Look-ups in named tables: a row name and a column name give one cell, copied from the table.

Nem =
,Gafuduv,Lisi,Puv,Did,Dogo,Tuf,Pimo
Vuv,0.43,0.54,0.40,0.58,0.80,0.51,0.42
Fazarof,0.40,0.33,0.62,0.71,0.71,0.35,0.79
Sen,0.69,0.55,0.62,0.47,0.64,0.64,0.55
Mitu,0.76,0.78,0.48,0.40,0.32,0.84,0.34
Tib,0.53,0.50,0.52,0.56,0.81,0.43,0.52
Vimevo,0.34,0.79,0.24,0.66,0.72,0.48,0.10
Nor,0.47,0.62,0.49,0.61,0.36,0.54,0.49
Ninol,0.46,0.79,0.42,0.51,0.37,0.65,0.36
Zefosez,0.69,0.59,0.61,0.45,0.25,0.70,0.55

Dogo of Tib = 0.81
Puv of Nor = 0.49
Dogo of Vuv = 0.80
Pimo of Nor = 0.49
Did of Fazarof = 0.71
Dogo of Vimevo = 0.72
Lisi of Vuv = 0.54
Tuf of Vuv = 0.51
Gafuduv of Ninol = 0.46
Row with the largest Pimo: Fazarof

Figate:
cols = Rep, Ber, Pum
Tovepe: [122, 35, 107]
Febeb: [137, 136, 94]
Sinufis: [169, 180, 171]
Sis: [57, 132, 187]
Kimefe: [83, 153, 187]
Romel: [159, 211, 147]

Rep of Sis is 57
Ber of Romel is 211
Pum of Romel is 147
Rep of Kimefe is 83
Rep of Sinufis is 169
Ber of Tovepe is 35
Rep of Romel is 159
Pum of Kimefe is 187
Pum of Sis is 187
Ber of Sis is 132
Pum of Sinufis is 171
Pum of Febeb is 94
Ber of Sinufis is 180
Rep of Febeb is 137
Rep of Tovepe is 122
Ber of Kimefe is 153
Pum of Tovepe is 107
Ber of Febeb is 136
Which row has the largest Ber? Romel

Vuziz.tsv
	Gef	Buf	Seg	Lomos	Sunugo
Vum	56	86	142	127	178
Fuloman	72	75	90	75	107
Bimemuf	134	107	118	2	95
Tus	37	73	144	122	77
Bineb	159	144	36	160	128
Kuruta	70	107	61	100	119
Dipopo	83	203	96	56	105
Maruzon	66	62	82	60	146
Bim	32	113	62	97	74
Vomafi	159	145	37	160	128
Mutoni	87	108	110	97	125

What is the Seg of Bimemuf in Vuziz? 118
What is the Sunugo of Fuloman in Vuziz? 107
What is the Lomos of Bineb in Vuziz? 160
What is the Seg of Bineb in Vuziz? 36
What is the Gef of Dipopo in Vuziz? 83
What is the Sunugo of Bimemuf in Vuziz? 95
What is the Lomos of Vomafi in Vuziz? 160
What is the Buf of Vum in Vuziz? 86
What is the Seg of Vomafi in Vuziz? 37
What is the Gef of Kuruta in Vuziz? 70
What is the Buf of Mutoni in Vuziz? 108
What is the Lomos of Mutoni in Vuziz? 97
What is the Sunugo of Kuruta in Vuziz? 119

Zed
|  | Logi | Tig | Favif | Tun | Lep | Kelak |
|---|---|---|---|---|---|---|
| Vutumif | -167 | -134 | -332 | -321 | -49 | -175 |
| Fetas | -696 | 263 | -202 | -182 | -331 | 474 |
| Gekupev | -150 | -672 | 85 | 625 | -642 | -674 |
| Pedis | -395 | -121 | -181 | 109 | -341 | -67 |
| Fakem | -289 | -214 | -151 | 68 | -328 | -192 |
| Vitavi | -563 | 162 | -305 | -42 | -209 | 263 |
| Migu | -285 | -223 | -157 | 85 | -325 | -206 |
| Fer | -298 | -195 | -137 | 34 | -334 | -156 |
| Revifi | -311 | -197 | -147 | 14 | -316 | -156 |
| Pog | -300 | -204 | -135 | 52 | -337 | -165 |
| Fanu | -94 | -773 | 42 | 753 | -600 | -800 |

What is the Favif of Pedis in Zed?
-181
What is the Kelak of Fakem in Zed?
-192
What is the Logi of Migu in Zed?
-285
What is the Logi of Vutumif in Zed?
-167
What is the Logi of Gekupev in Zed?
-150
What is the Tig of Vitavi in Zed?
162
What is the Lep of Gekupev in Zed?
-642
What is the Kelak of Revifi in Zed?
-156
What is the Tig of Gekupev in Zed?
-672
What is the Favif of Revifi in Zed?
-147
What is the Favif of Gekupev in Zed?
85
What is the Favif of Fakem in Zed?
-151

Lelakul
cols = Niz, Nuve, Vufiv, Kapinod
Vus: [0.123, 0.680, 0.608, 0.159]
Pek: [0.115, 0.685, 0.616, 0.147]
Zirove: [0.320, 0.597, 0.591, 0.186]
Bebuk: [0.329, 0.207, 0.151, 0.622]
Kotaku: [0.413, 0.672, 0.759, 0.115]
Vorevab: [0.299, 0.234, 0.140, 0.658]
Kuluvip: [0.369, 0.211, 0.134, 0.643]

Vus, Kapinod: 0.159
Vorevab, Nuve: 0.234
Kuluvip, Niz: 0.369
Kuluvip, Nuve: 0.211
Bebuk, Kapinod: 0.622
Bebuk, Niz: 0.329
Zirove, Kapinod: 0.186
Zirove, Vufiv: 0.591
Row with the largest Niz: Kotaku

Table Vil
|  | Zuziv | Tolegif | Pesug | Siv | Renanu | Gamamum | Sef | Nug |
|---|---|---|---|---|---|---|---|---|
| Dalo | 4731 | 4119 | 2939 | 5160 | 6771 | 4797 | 5151 | 5830 |
| Nokebu | 5581 | 4768 | 7043 | 3832 | 3750 | 5474 | 4514 | 3092 |
| Zug | 4089 | 4575 | 1993 | 5239 | 6584 | 3706 | 4636 | 6399 |
| Zol | 5465 | 5475 | 7518 | 3749 | 2498 | 5002 | 3805 | 2607 |
| Bilaki | 4941 | 5411 | 6195 | 4246 | 2865 | 4538 | 3853 | 3383 |
| Figano | 2611 | 3789 | 3176 | 5427 | 3043 | 4191 | 5430 | 5445 |
| Dozuzul | 5455 | 4870 | 8255 | 3600 | 2097 | 5656 | 4433 | 2190 |
| Tamuzaf | 3128 | 2989 | 4900 | 5286 | 2406 | 5762 | 6282 | 4353 |
| Ris | 2115 | 3742 | 2131 | 6252 | 2760 | 4130 | 5489 | 5891 |
| Zutal | 6301 | 5517 | 4912 | 4075 | 6893 | 4512 | 3741 | 4597 |
| Kikar | 6591 | 5429 | 8275 | 3171 | 3951 | 5496 | 3874 | 2350 |
| Lev | 6350 | 5200 | 4934 | 4109 | 7114 | 4826 | 4070 | 4606 |

Tolegif of Dalo: 4119
Pesug of Zug: 1993
Sef of Ris: 5489
Nug of Zutal: 4597
Sef of Zol: 3805
Sef of Zug: 4636
Row with the largest Pesug: Kikar

Masu:
fields: Sor, Bisilus, Fofevip, Navasi, Madom, Dural
Duz: [51203, 38869, 68879, 54250, 9968, 59195]
Vopidad: [77758, 23240, 42532, 55087, 49056, 43184]
Bozaf: [23363, 86571, 61116, 62883, 29246, 59697]
Pobogik: [70801, 25497, 28888, 67065, 36589, 33647]
Fizefa: [63300, 31521, 30406, 67599, 36485, 34765]
Pofer: [20191, 88493, 88593, 36086, 24214, 77970]
Zetiseg: [72298, 40936, 35579, 56083, 94592, 44307]
Gitud: [21061, 88804, 35691, 74423, 36924, 43307]

Dural of Duz = 59195
Dural of Gitud = 43307
Sor of Bozaf = 23363
Sor of Fizefa = 63300
Dural of Zetiseg = 44307
Sor of Duz = 51203
Bisilus of Fizefa = 31521
Navasi of Duz = 54250
Bisilus of Zetiseg = 40936
Madom of Bozaf = 29246
Which row has the largest Sor? Vopidad

Table Bom
	Lotuda	Bifa	Kep	Raniz	Nuz	Nelato	Gafuzo
Von	-147	-841	-713	3879	-524	-1883	-1728
Fumu	1496	-1097	-3655	5284	4541	-1382	-2889
Rofimud	-426	-936	-44	2718	-1800	-1618	-1407
Mikorik	-2147	758	4007	-6245	-5280	1312	3200
Givu	108	-987	-1073	3675	-557	-1838	-2170
Rimesi	-668	-744	456	2630	-2453	-1759	-1160

Raniz of Rofimud: 2718
Raniz of Fumu: 5284
Lotuda of Rofimud: -426
Bifa of Fumu: -1097
Raniz of Von: 3879
Nuz of Mikorik: -5280
Kep of Rofimud: -44
Nuz of Givu: -557
Nelato of Von: -1883
Nuz of Rofimud: -1800
Raniz of Givu: 3675

Nogenal =
         Lila  Mev  Dovo  Vozadi  Pezile
Favuzo     51  125   168      89     216
Meda      130  131    23     142     203
Lel       116  109   248     166     170
Geporig   215   87    60     125     184
Vodav     146  229   121     205     166
Vot       148   79    65     189     210
Delage    110  172   217     142     215
Kem       220  219   145     108     150
Reze      229  206   143     142      96
Rupotup   119  200   194     152     217
Meb        49  106    97     125      37

Mev of Kem: 219
Lila of Meb: 49
Dovo of Geporig: 60
Mev of Rupotup: 200
Lila of Reze: 229
Vozadi of Delage: 142
Dovo of Meb: 97
Mev of Lel: 109
Dovo of Meda: 23
Pezile of Favuzo: 216
Which row has the largest Dovo? Lel

